Questions about the matrix below.
1) What is the largest entry in the first row?
2) What is the bottom-left entry?
3) What is the top-right entry?
4) What is the largest entry in the last row?
5) What is the second entry on the diagonal from the top-right corner?
6) What is the 3rd entry on the diagonal from the top-right corner?
7) What is the entry directly below the smallest entry?
8) What is the bottom-right entry?
[[144 122 114 127 125 129 134 128 129 134]
 [150 125 125 130 122 127 127 128 125 128]
 [129 148 134 129 125 124 133 129 128 130]
 [138 107 132 128 129 133 124 126 128 128]
 [123 146 131 133 124 129 127 127 136 129]
 [137 131 128 128 130 127 127 135 117 126]
 [114 128 138 130 127 129 125 128 128 131]
 [128  98 148 128 135 126 127 128 129 127]
 [129 121 150 126 125 127 134 127 114 126]
 [117 116 120 128 133 124 116 125 120 130]]
1) 144
2) 117
3) 134
4) 133
5) 125
6) 129
7) 121
8) 130

m =
[[139 156 136 108 131]
 [131 139 128 123 136]
 [117 129 134 128 138]
 [125 141 127 122 125]
 [152 148 128 126 124]
 [127 129 144 121 122]
 [143 138 119 140 129]
 [116 114 129 129 124]
 [145 147 126 125 129]
 [138 155 117 127 144]
 [116 111 133 129 127]]
Rows and columns are numbered from 1.
Find the bottom-left entry.
A: 116
The entry in row 3 and column 1 -> 117
The top-right entry is 131
Find the entry at the centre.
A: 144
The entry in row 1 and column 1: 139
Find the entry in row 1 and column 2.
A: 156
The entry just right of 155 -> 117
Find the bottom entry of the column that holds the largest entry.
A: 111
The minimum: 108
Find the entry at row 1, column 3.
A: 136
The entry in row 2 and column 1: 131
Find the entry just right of 141.
A: 127
The entry just right of the centre entry is 121
Find the bottom-right entry.
A: 127
The entry directly below the largest entry -> 139
Find the entry directly above 145.
A: 116
The entry in row 3 and column 3 -> 134
Find the entry directly below the centre entry.
A: 119
